Families of rows that turns and mirrors carry onto each other, the same ones carrying the whole set onto itself: the rest of each named row's family, in list order:
5 families of 8 rows:
dob: [ 0.12 -5.05 -2.25  1.70 -0.25  1.15 -2.36 -1.73  0.55  0.30 -1.61  4.75]
vekan: [ 1.98 -2.13  0.06 -2.15  1.35  2.14 -2.58  1.06 -0.25 -1.34  1.02  4.32]
buti: [ 0.89 -1.61  0.24 -1.21  2.90  1.71 -2.57  0.71 -2.09 -0.47 -0.58  4.77]
Visiz: [-3.26 -4.77 -2.81  0.93 -1.23  0.16  1.42 -0.58 -0.36  0.07 -0.44  1.42]
reme: [ 1.36 -1.51  0.15 -1.86  1.42  2.58 -2.78  0.74 -0.38 -1.67  0.17  4.35]
Zolof: [-2.19 -2.68  0.78 -2.99  0.92  0.29  0.49  2.11 -1.89 -0.74  2.04  1.56]
tesug: [ 0.39 -2.56 -3.10  1.59 -1.01  1.88 -1.75 -0.76  0.19 -0.47 -2.05  4.67]
kodez: [-2.56 -3.14  0.41 -2.22  1.17  0.31  0.18  2.25 -2.21 -0.76  1.02  0.12]
beri: [-2.58 -6.26 -1.35  0.95 -0.49 -0.90  1.24 -0.47  0.61  1.10 -0.64  2.10]
merir: [-3.28 -4.80 -1.84  0.63 -1.87 -0.07  0.90  0.14 -0.94  1.05 -0.26  0.76]
lav: [-2.86 -6.18 -0.80  1.13 -0.26 -0.98  0.76 -0.37  0.47  1.44  0.02  1.58]
sunud: [-1.89 -3.26  0.17 -2.78  0.89  0.45  0.23  2.44 -2.59 -0.75  1.39  0.62]
rulo: [ 1.14 -1.95  0.83 -0.93  2.59  1.08 -2.67  1.55 -1.29 -0.29 -0.44  5.26]
bodu: [ 0.78 -4.18 -1.83  1.44  0.01  0.62 -1.81 -1.19 -0.04  0.32 -2.56  5.53]
virap: [ 1.03 -3.36 -2.48  0.64 -1.70  1.74 -1.97 -1.23  1.18 -0.11 -2.07  3.52]
Gizi: [-2.09 -4.49  1.09 -1.53  2.08 -0.30  0.49  3.17 -0.73  0.17  1.82  1.57]
bop: [-3.08 -5.82 -1.43  0.97 -1.09 -0.90  0.70  0.66  0.32  1.78  0.49  1.75]
Dudop: [-2.56 -5.49 -1.10  0.98 -1.20 -0.76  0.51 -0.20  0.97  1.76  0.90  1.31]
dus: [ 0.31 -4.33 -1.54  1.63  0.19  0.61 -1.86 -1.95  0.23  0.59 -2.37  5.08]
bibi: [ 0.38 -4.59 -1.83  1.37 -0.23  0.85 -2.27 -2.68  0.00  0.13 -1.35  4.67]
rusez: [ 1.25 -1.79  0.43 -2.15  1.06  1.50 -3.05  0.98 -1.77 -2.23  0.45  3.74]
gokim: [ 0.27 -1.98 -0.06 -0.94  2.76  1.14 -2.62  1.16 -2.07 -1.64  0.61  5.33]
tep: [-2.75 -4.25 -1.93  0.71 -1.68 -0.02  0.72 -0.11  0.52  0.93 -1.33  0.32]
gis: [-2.65 -4.77 -2.18  0.36 -1.60  0.43  0.92  0.34 -0.12  1.05 -0.96  0.05]
tura: [ 0.21 -3.73 -2.19  1.69 -0.34  0.58 -2.22 -1.74  0.87 -0.49 -0.88  5.60]
nof: [ 1.04 -2.94 -1.94  0.75 -1.78  1.20 -2.52 -1.34  0.98 -0.47 -1.86  3.93]
nopu: [-2.80 -4.93 -2.42  0.64 -1.13  0.18  1.30  0.05 -1.21  1.57 -0.90  0.82]
Gisap: [ 1.02 -3.30 -2.65  1.48 -1.11  2.13 -2.01 -0.58  0.90  0.85 -2.06  3.71]
vono: [ 1.03 -1.30 -0.38 -1.29  1.28  2.14 -2.52  2.16 -0.79 -1.91  1.09  4.39]
kovus: [-1.83 -3.74  0.30 -3.01  1.31  0.17  0.72  1.71 -2.36 -0.62  2.19  1.44]
givov: [-3.24 -4.83 -1.94  1.72 -0.59 -0.59  0.79  0.22  1.40  1.20  0.13  1.93]
Saket: [-2.10 -2.52  1.02 -1.60  1.93  0.03  0.19  3.19 -1.08  1.12  1.69  1.45]
tid: [-1.98 -3.79  1.58 -1.42  2.06 -0.47 -0.05  3.10 -1.10  0.57  1.98  1.85]
nata: [ 1.77 -1.91 -0.11 -2.54  0.79  1.78 -2.69  0.87 -1.28 -1.90  0.26  4.07]
fupo: [ 0.21 -3.63 -2.47  1.73 -1.38  2.22 -2.30 -1.28  0.59  0.16 -2.10  3.55]
vitu: [ 1.30 -2.42  0.66 -1.04  2.56  1.23 -2.57  2.45 -1.39 -0.65 -0.14  5.02]
zav: [ 0.93 -2.20  0.02 -1.45  2.96  1.84 -2.61  0.83 -1.14 -0.92 -0.51  5.40]
gule: [-2.26 -2.94  0.80 -2.23  2.12 -0.20  0.44  3.23 -1.39  0.59  1.58  2.39]
Peri: [-3.18 -2.99  0.19 -0.88  2.45 -0.02  0.39  3.11 -1.54  0.04  1.67  1.66]
bubob: [-2.54 -3.53 -0.13 -1.98  1.06  0.47  0.67  2.36 -1.33 -1.45  2.69  1.13]

Which other rows belong to the same family as dus? lav, sunud, rulo, virap, gis, tid, nata
Which other rows belong to the same family as Gisap? vekan, buti, Dudop, bibi, nopu, kovus, Saket
Which other rows belong to the same family as dob? reme, Zolof, merir, bop, fupo, zav, gule
Which other rows belong to the same family as tesug? Visiz, gokim, tura, vono, givov, Peri, bubob

Families of rows that turns and mirrors carry onto each other, the same ones carrying the whole set onto itself: the rest of each named row's family, in list order:
4 families of 8 rows:
lonin: [ 0.62 -1.76 -2.77  2.34 -0.88 -2.19 -0.52  2.60 -0.24 -1.19 -1.16  0.18
 -1.00 -2.77]
tapu: [ 1.78 -0.60 -1.11  2.33 -1.96  0.86 -0.71  1.14 -1.30 -4.58  0.48 -0.70
 -1.11 -1.61]
maso: [ 2.26 -0.43 -0.63  1.63 -1.89  0.01  0.05  0.72  0.92 -4.58  0.55 -0.41
  0.22 -0.23]
duto: [ 0.50 -4.04 -0.20  2.55 -1.98 -0.32  1.68 -0.43 -0.41 -2.07  1.07 -0.72
 -1.85 -1.81]
Rebi: [ 1.30 -1.36 -1.64  1.97 -1.91 -2.69  0.69  1.47  0.97 -1.66 -0.65 -0.07
 -2.40 -2.44]
nir: [-0.50 -1.53 -0.56  0.74  0.05  2.96  0.43 -0.86 -0.90  3.58  1.55  1.10
  1.32 -0.66]
zaduv: [ 0.68  1.30 -0.63  0.78 -0.85  0.47 -1.85  0.06  1.49  3.58 -0.62 -0.12
  0.43  0.16]
kipi: [ 3.62 -0.44 -0.53  1.76 -2.65  0.73  0.04  0.05  0.38 -3.78  0.38 -0.34
 -0.21 -0.96]
bom: [ 0.57  0.50  2.25  1.54  0.63  1.89 -0.05  1.46 -1.43  2.74 -1.10  2.26
  1.18  0.89]
geb: [-0.24 -0.82  0.45  0.54 -1.28  2.26  1.34 -2.34 -0.75  2.60  1.54  0.77
  0.05  0.48]
laved: [ 0.24 -0.87  0.78  4.14 -1.35 -0.01  2.83  2.12  0.66 -2.48 -1.26 -0.86
 -0.30 -0.58]
Datu: [ 2.11  1.56  0.74 -0.35 -0.45  2.96 -1.44 -0.58 -1.85  1.37  0.00  1.30
  1.80 -0.77]
por: [-0.64 -3.73 -0.76  1.94 -1.83 -0.74  1.88  0.68 -2.35 -2.61  1.40  1.19
 -0.38 -2.08]
Tuv: [ 1.27 -0.03  0.16 -0.06 -0.55  3.00 -3.08 -0.26 -1.47  1.03  0.64  3.15
  0.73 -1.45]
dapot: [ 0.18  1.63 -1.13  1.82 -1.52  0.67 -0.47 -0.10  1.17  4.06 -0.72  1.56
  0.18 -0.29]
Gup: [ 0.93 -1.99 -1.71  3.00 -0.73 -2.76 -1.31  1.72 -0.40 -1.75 -0.61 -0.49
 -0.40 -3.08]
Deso: [-1.69  0.08  1.98  1.04  0.28  2.44 -0.32  2.42 -1.45  2.55 -1.28  1.47
  0.70 -1.38]
fisub: [ 2.95 -0.95 -1.12  2.98 -2.18  0.59  0.14 -0.48  0.50 -4.00  0.72  0.75
 -0.26 -0.59]
redog: [-1.30 -0.61  2.55  0.79  1.27  1.81 -1.23  1.86 -1.47  1.87 -0.20  1.88
  1.46 -0.23]
rofe: [-0.32 -3.85 -1.10  2.94 -2.81  0.01  1.07  0.06 -1.91 -1.92  0.41  0.53
 -0.68 -3.21]
nilug: [-0.34 -4.49 -1.54  2.13 -1.58  0.65  1.41  0.32 -2.22 -2.05  1.29  0.21
 -0.55 -2.02]
Boli: [-1.42 -0.04  1.97  2.03  1.22  2.28 -0.41  2.76 -1.81  2.22 -0.16  2.08
  0.39 -0.66]
Beli: [-0.49 -0.11 -0.33  1.29 -2.33  3.02  0.86 -1.85 -0.42  3.24  1.01  0.97
  0.65 -0.15]
mib: [ 0.40  1.00  0.82 -1.06  0.17  2.04 -2.80  0.37 -1.45  0.52  0.75  2.25
  1.67 -1.52]
luf: [ 1.24 -1.79  1.59  3.84 -1.32  0.06  2.41  2.44  0.39 -2.10 -1.15 -0.31
 -0.76  0.54]
fanev: [ 0.79  1.85 -0.76  0.81 -0.43 -0.44 -0.59 -0.14  1.20  3.48 -0.92  0.78
 -0.20 -0.28]
Bakog: [ 0.45 -2.22 -1.91  3.40 -2.00 -2.17 -0.37  1.86 -0.41 -1.14 -1.32  1.08
 -1.23 -3.35]
gefe: [ 0.14  1.19 -1.88  0.11  0.13  0.66 -0.53  0.96  0.49  3.91 -0.01  1.67
  0.89 -1.45]
lebi: [-0.94 -0.46  0.17 -0.14 -1.87  2.51  1.45 -0.96 -0.42  2.50  1.60  1.44
  0.42  1.26]
Kidi: [ 0.36 -1.82  1.03  3.38 -1.06 -0.12  1.47  2.02  0.97 -3.23 -0.27 -0.71
 -0.06  0.96]
sos: [ 0.30 -1.75  0.29  4.19 -0.73 -0.06  0.80  3.12 -0.92 -3.15 -0.60  0.37
 -1.80  0.05]
Bekab: [ 1.17  1.25 -0.17 -0.11 -0.05  3.00 -2.91  0.24 -1.84  0.39  1.36  2.01
  0.88 -2.07]

Which other rows belong to the same family as bom? tapu, duto, Rebi, nir, Datu, gefe, sos
Which other rows belong to the same family as por? zaduv, laved, Tuv, Gup, Deso, fisub, lebi
Which other rows belong to the same family as lonin? kipi, geb, nilug, Boli, luf, fanev, Bekab

Families of rows that turns and mirrors carry onto each other, the same ones carrying the whole set onto itself: the rest of each named row's family, in list order:
6 families of 6 rows:
fafus: [-0.79  0.19  3.45 -3.04 -2.15 -0.68  0.90  2.78  1.20 -2.14]
zap: [-0.18  0.65  5.05 -0.56 -0.99  4.10 -0.58  0.83  1.17  2.58]
demu: [-0.84  0.50  3.78  0.40 -1.86  1.30  0.85  1.81  0.16  1.09]
Fas: [-1.74  0.19  4.65 -3.22  1.96  4.95 -1.96  0.17  1.95  1.75]
muk: [-0.27  0.70  4.38 -0.13 -2.92  1.14  0.66  2.11  0.68  0.26]
gug: [-2.81 -1.39  4.29 -5.94  2.28  2.62 -1.60  1.41  1.85 -0.95]
Mogun: [-0.60  0.24  3.47 -2.32 -1.53 -0.78  0.56  2.44  0.49 -2.53]
Vipor: [-1.86 -1.14  3.07 -5.43  0.37  0.02 -0.16  2.56  0.86 -2.53]
pup: [-1.86 -0.41  3.13 -5.26  0.64  0.20 -0.61  2.02  1.76 -3.14]
mumu: [-0.24  0.61  3.26 -0.73 -1.93  0.62  1.57  2.39  0.65  1.29]
fom: [-1.54 -1.81  3.89 -5.74  0.58  0.35 -1.37  2.96  1.18 -2.04]
Patat: [-1.76  0.27  5.04 -0.12  0.06  3.93 -0.65  0.68  1.19  2.64]
gebu: [-2.34 -0.68  3.78 -5.70  1.89  3.10 -2.33  1.17  3.24 -0.57]
paf: [-0.49  0.97  5.69 -1.33 -0.62  4.20 -1.01  1.20  0.89  2.92]
pil: [-2.59 -0.23  3.27 -6.27  1.28  3.11 -1.64  1.51  3.07 -0.91]
vage: [ 0.06  0.86  4.44  0.17 -1.98  1.11  0.49  1.70 -0.14  0.24]
San: [-2.72 -0.73  5.28 -3.27  2.11  4.56 -1.87  0.44  2.04  1.66]
fekim: [-0.26 -0.52  2.94 -3.54 -1.26 -0.98  0.59  3.44  0.25 -1.04]
napez: [-2.80 -0.85  5.38 -2.29  1.00  4.81 -1.42  0.27  2.94  1.60]
naf: [-1.70  0.36  4.62 -4.38  1.23  5.13 -1.82  0.79  2.26  2.02]
zubas: [-0.98  0.47  4.06 -2.04 -2.42 -0.74  0.10  2.93  1.11 -2.10]
zotef: [-2.82 -2.03  5.09 -5.11  1.69  3.23 -2.38  1.37  2.51 -0.75]
Rar: [-0.13  1.06  5.41 -0.14 -2.45  1.27 -0.11  2.26  0.31  0.81]
tufed: [-2.45 -0.44  3.70 -5.67  2.37  3.04 -1.91  0.89  2.55 -1.00]
befe: [-0.87 -0.20  2.85 -2.22 -1.71 -0.65  1.11  2.78  0.03 -1.47]
lufu: [ 0.39  0.74  4.70 -0.32 -2.49  1.02  0.76  1.97  0.47  0.48]
kezud: [-1.50  0.43  4.46 -0.08 -0.84  3.53  0.56  0.78  2.03  2.65]
Dolu: [-1.80 -0.39  3.34 -6.06  0.28  0.28 -0.48  2.51  2.27 -2.37]
Vurag: [-1.77 -0.05  5.19 -3.23  1.20  4.84 -2.48  0.80  2.30  2.28]
bizub: [-2.22 -0.16  3.00 -5.10 -0.58  0.17 -0.74  2.56  2.48 -2.97]
nur: [-0.52  0.85  5.01 -0.28 -0.21  3.99 -0.79  0.58  0.57  2.33]
Les: [-1.72 -0.58  3.45 -5.49  0.40  0.00 -0.98  2.36  2.54 -2.74]
bigin: [-0.29  0.10  3.88 -2.79 -1.84 -1.00  0.54  2.77  1.11 -2.20]
mupoz: [-2.28 -0.50  4.22 -6.19  1.92  3.06 -2.19  1.53  2.82 -0.15]
fuf: [-0.74  0.56  5.30 -0.23 -1.26  3.93 -1.03  1.11  1.19  2.46]
nov: [-1.54 -0.06  4.59 -3.32  1.21  5.15 -2.12  0.43  2.63  2.02]

Which other rows belong to the same family as pup? Fas, Mogun, vage, tufed, nur
Which other rows belong to the same family as Vurag? fafus, muk, Dolu, mupoz, fuf
Which other rows belong to the same family as napez? mumu, fom, fekim, zotef, kezud
Which other rows belong to the same family as lufu? zap, gebu, Les, bigin, nov

Families of rows that turns and mirrors carry onto each other, the same ones carrying the whole set onto itself: the rest of each named row's family, in list order:
6 families of 5 rows:
Zusod: [-1.18 -0.79  0.96  0.89  1.66  0.65 -0.42 -0.93 -3.30 -2.68 -0.78  0.92
  1.23 -0.49 -0.52  0.94  1.08]
Zuf: [ 1.24  0.46 -2.32  2.39  1.35  1.01 -1.35 -1.96 -0.96  0.55 -2.13 -1.84
  3.06 -1.14 -1.03  0.65 -2.98]
Gikiz: [ 0.48 -1.38 -0.92  0.23  0.62  1.97 -0.22 -2.19 -0.88 -0.04 -2.55 -2.97
  1.41 -0.31 -1.94  2.30 -2.66]
Pena: [-0.75 -2.53  2.12 -1.11  2.28  2.41 -1.10 -2.68 -1.39 -1.31 -0.29  0.65
  1.62  0.24 -0.44 -0.34 -0.83]
telor: [ 1.21 -1.16  0.96 -1.68  0.68  2.30  1.42  1.07  2.37  0.38  1.34  1.06
 -0.31  1.01  2.11  0.28 -1.42]
vizof: [-0.21 -0.04  0.08 -0.31  2.24  0.22 -0.10 -2.56 -3.18 -0.78  1.71  1.04
  1.63  0.34 -0.76 -0.16  1.52]
Zonu: [ 2.04  0.60 -1.06 -0.91 -0.23  1.39 -0.25  0.89  1.56  0.69  2.29 -0.04
 -0.92  1.57  0.78 -2.58 -0.54]
mider: [ 1.27  0.86 -0.23 -1.58 -1.26  1.99 -0.15  0.67  1.72 -0.40  1.54  1.77
 -1.86 -0.68 -0.20 -0.72 -0.41]
lon: [ 2.03 -2.40 -2.21  0.19  0.15  2.42 -2.02  2.02 -3.84  2.68 -0.30 -2.37
  1.66 -0.77  1.48  2.48 -1.30]
Feto: [ 3.05 -0.88 -2.01 -0.10 -0.70  0.31 -2.85  1.87 -4.59  1.31 -0.99  1.19
 -0.09 -0.83  0.83  1.33 -2.27]
tosit: [ 2.95 -2.26 -2.59  1.88  2.19  1.06 -1.23  0.59 -0.13  0.87  1.04 -1.62
  1.63 -1.73  3.14  2.57  1.84]
zesu: [ 2.24  0.81  0.02 -0.33  0.20  1.99 -0.08 -0.16  2.49 -0.13  0.96  1.69
 -0.05  0.90  0.53 -2.39 -1.43]
suli: [ 0.96 -0.76 -2.75  0.37 -0.24  0.42 -2.13  3.16 -3.82  2.01  0.18 -0.07
 -1.34 -0.79  0.40  2.06 -0.08]
pove: [ 2.94  0.07 -2.80  0.26 -0.83  0.25 -2.53  2.38 -3.06  3.27  0.62  0.50
  0.02 -0.90  0.29  0.78 -2.26]
pozur: [ 0.49 -1.38 -0.97  0.17  2.00  1.07 -2.59 -2.17  0.71 -1.80 -2.19 -1.98
  0.72 -1.58 -1.15  0.78 -3.21]
Zisi: [ 1.18 -2.81 -1.63 -0.34 -0.73  0.09 -1.35  2.25 -3.12  3.48 -0.37 -1.71
  0.98 -1.62  0.60  1.36 -2.64]
Sez: [ 3.80 -1.31 -1.38  3.84  1.60  0.64 -1.77  0.42  0.13  0.31  0.08 -0.60
  1.33  1.11  3.44  1.55  0.36]
doki: [ 1.16 -0.72  1.67 -2.09  0.85  2.92 -0.77  0.02  1.07  0.17  3.36  1.12
 -0.60  1.42  1.30  0.77 -0.58]
Dero: [ 0.16 -1.18  2.05 -1.36  1.81  0.29 -1.37 -0.92 -2.31 -3.12  1.68  0.95
  0.54 -0.64 -0.02  0.96  0.71]
vevuz: [ 0.41 -2.98  2.63 -1.11  0.16  0.83  0.00 -2.19 -1.89 -1.05  0.21  0.87
  0.60 -0.06 -1.25 -0.26  0.67]
kel: [ 3.00 -2.01 -0.16  1.36  0.42  1.91 -1.66  0.92  1.04  2.47  3.01 -1.13
  1.78 -0.56  3.55  2.00 -0.32]
saze: [ 1.21  0.88 -2.15  0.27  0.97  1.20 -1.11 -2.93 -0.15  0.09 -1.76 -0.24
  2.29 -2.07 -0.78  0.77 -3.98]
zise: [ 2.41  0.34 -0.61 -2.21 -0.15  1.96 -0.13  1.42  2.34 -0.49  2.90 -0.08
 -0.21 -1.37  1.83 -0.02 -0.70]
rupa: [ 0.62 -0.13  0.48 -0.21  1.00  0.88 -0.78 -1.57 -4.12 -1.26 -0.04  1.24
  0.88  0.89 -2.09 -0.77  0.90]
Kul: [ 1.36 -1.19 -1.20  3.46  1.94  0.62 -0.52  0.36  1.70  0.71  0.97  0.28
  1.60 -1.39  3.43  1.65  1.11]
zoze: [ 3.02 -0.49 -0.81  3.16  2.49  0.67 -1.10  0.47 -0.49  0.95  1.55  1.59
  1.46  0.92  3.18  2.22  1.06]
nago: [ 3.09 -2.55 -0.55  1.82  0.86  0.73 -0.84  0.15  0.29  2.61  1.93 -0.30
  0.43 -0.20  2.63  4.22  0.63]
zugad: [ 1.57 -2.52 -3.18 -1.31  0.50  0.70 -3.03  2.10 -3.40  1.45 -1.10 -1.39
 -1.06 -1.64 -0.22  0.54 -1.17]
gaz: [ 0.73 -0.36 -1.97  1.87 -0.54  0.81 -2.13 -1.24  0.85  0.15 -2.30 -1.98
  0.82 -2.52 -1.32  0.35 -3.14]
kof: [ 1.31 -2.27 -1.29 -0.66 -0.05  3.08 -2.44 -2.26 -1.70  0.86 -2.39 -2.08
  1.14 -1.29 -1.91  0.72 -2.73]

Which other rows belong to the same family as doki? Pena, lon, kel, kof
Which other rows belong to the same family as Zisi? Gikiz, telor, vevuz, nago
Which other rows belong to the same family as zise? tosit, pozur, Dero, zugad
Which other rows belong to the same family as mider? Zusod, suli, Kul, gaz
Which other rows belong to the same family as Zonu? vizof, Feto, Sez, saze

